In the rows, 128 means zero.
One turn moves every row onto another: examples first, then more rows asked
q475: [112 171 145 106 159 123 168 148 102 174 123 115 141 139  79 109 134 111
 119 117 124 123 129 151]
q578: [114 125 187 112 114 123 118 172 115 153 117 153 130 139 140 113 124 159
 118  99 127 156 139 150]
q765: [105 130 170 157 102 150 127 131 136 142 110 132 141 143  98 144 170 127
  87 138 122 105 136 135]
q192: [109 139 113 129 125 116 121 146 108 137 102 134  88 132 174  90 133 186
 132 110 138 143 143 126]
q267: [123 168 113 134 152 150 135 124  92 134 136 109 123 141 126  96 129  99
 136  73 109 126 111 127]
q470: [102 141 133 126 106 124 149 171 112 178 106 153 102 129 146 125 132 177
 136 158 149 139 153 156]
q464: [126 120 165 122 124 113 130 151  97 147 104 144 124 152 152  89 111 181
 115 100 129 137 144 156]
q880: [ 96 167  96 129 172 128 153 134  88 141 162 126 113 158 108 110 156 117
 146 114 130 105 126 144]
q568: [113 123 132 125 113 116 109 144 113 138 122 125  90 168 182  90 124 179
 137 123 149 137 114 109]
q996: [126 164 136 123 127 122 126 112  92 161 144 129 115 129 121  85 131  89
 129  84 113 144  95 116]
q366: [107 173 134  98 156 124 126 130  98 147 143 117 119 114 125  96 116  94
 126  90 109 151 124 118]
q376: [133 153 112 134  72 110 102 109 115 123 143  96  95 136 138 167 139 130
 127 144 133 114  96 121]
q452: [134 143 106 141  91 108 108 107 126 125 134  91  91 125 144 159 141 119
 129 138 122 120 108 103]
q584: [ 93 130 117 153 122 138 122 110 131 126 145 107 140 158 110 153 150 149
 109 162 165 127 105  96]
q758: [121 173 133 120 144 132 175 130  82 176 104 126 128 144 101 110 145 110
 125  98 113 129 116 161]
q360: [129 146 191 139  90 113 105 127 119 127 162 119 109 143 115 154 117 121
 124 136 102 112 118 134]
q288: [105 122 120 157 113 137 130 117 120 109 127 108 146 169 112 155 166 138
 115 149 158 130 113  99]
q677: [121 165 131 108 133 117 108 125  97 149 146 124 113 115 130  94 121  96
 127  73 112 130 108 129]
q868: [117 134 189 136  94 118 126 166 117 155 129 153 121 146 150 105 122 176
 124 103 137 151 120 152]
q381: [105 137 141 144 112 124 155 165 128 164 104 133  99 156 137 108 161 194
 142 154 155 120 121 146]
q577: [ 96 163  75 116 158 115 145 129  94 150 141  95 105 147 127 118 154 119
 151 123 151 111  93 135]
q292: [100 138 127 138 125 120 163 163 103 151 107 131 121 145 152 119 140 198
 130 123 162 141 133 168]
q899: [119 115 115 107 129 136 112 140 113 158 102 131  91 154 169 105 119 176
 135 147 136 132 138 124]
q763: [ 81 132 152 145  96 132  84 125 124 100 147 140 132 127 145 144 144 111
 113 114 127 143 121 115]
q190: [ 98 160  92 125 155 123 155 113  92 159 150 115 103 155 116 104 155 115
 160 129 139 128  83 128]
q825: [ 95 151 133 123 127 129 154 188 122 155 100 106 110 147 140 121 132 191
 130 151 156 125 131 157]
q135: [106 119 177 155 115 147 127 119 129 121 130 138 145 141  92 142 172 130
 103 143 124 116 137 115]
q666: [121 161 149 117 143 113 162 145  98 177 124 127 139 139  79 117 149 112
 124 109 127  99 116 170]
q525: [122 123 155 109 100 128 120 161 105 158 113 145 133 147 161 122  90 166
 122 115 142 160 127 156]
q70: [122 147 152 152 105 142 143 131 124 148 151  88 103 153 108 172 150 143
 122 164 126 101 106 149]
q998: [ 97 125 182 157 111 143 134 118 133 140 131 130 147 137  91 139 149 125
  96 159 137 114 132 118]
q229: [126 183 125 138 134 107 161 150  89 156 131 135 143 147  89 110 137 103
 120  89 125 115 132 144]
q992: [111 144 182 109 116 123 122 177 116 147 118 129 120 140 145 103 105 173
 109 109 126 140 141 159]
q92: [133 136 171 124  85 111  94 110 119 134 165 130 105 133 112 160 133 128
 114 140 103 104 122 151]
q524: [105 178  84 112 158  99 154 121  75 159 126 128 106 167 116 114 150 125
 138 115 131 129 113 136]
q311: [ 90 142 152 148  99 129  93 108 135 104 150 136 138 121 125 133 124 121
 117 133 131 145 115  88]
q492: [119 164 147 129 138 104 163 132  96 185 146 142 136 149  75 108 149 112
 128 119 125 119 104 153]
q95: [137 118 177 125 101  98 103 115 118 140 160 123 124 138 114 159 129 115
 111 124 108 109 134 146]
q626: [126 125 146 135  96 144 134 113 121 143 140  94 114 145 109 175 154 142
 127 160 126  99  98 171]
q803: [132 157 118 146  96 115 103 119 125 120 152  87  87 148 128 161 129 137
 133 143 115 119  95 100]
q108: [ 97 135 145 152  99 126  99 114 121  95 155 143 133 128 128 145 156 122
 113 124 137 147 126  92]
q306: [104 168 128 104 156 127 135 115  82 148 140 138 109 138 132  99 127 105
 140  83 102 146 112 152]
q971: [116 126 132 148 115 138 145 126 128 147 147  90 120 141 110 186 161 142
 132 150 127 112 105 163]
q151: [ 94 126 104 145 113 123 110 123 124 113 121 110 141 179 120 161 159 144
 110 152 158 115 108 110]
q268: [ 93 176  87 103 172 116 152 134  95 152 137  98 118 149 118 118 135 117
 141 132 144 132 110 122]
q593: [109 128 117 111 125 114  98 155 107 135 112 123  90 154 179 109 129 164
 130 120 146 149 126  99]
q262: [104 152 119 108 124 115 106 167 116 129 111 110  88 145 174  94 112 175
 127 127 142 135 133 116]
q750: [ 99 129 133 130 128 132 160 178 120 166  87 124 112 152 134 132 163 181
 139 154 160 129 130 143]

q151 goes to q971
q92 goes to q108
q192 goes to q524
Now these:
q268 goes to q825
q492 goes to q868
q311 goes to q803
q880 goes to q470
q666 goes to q578

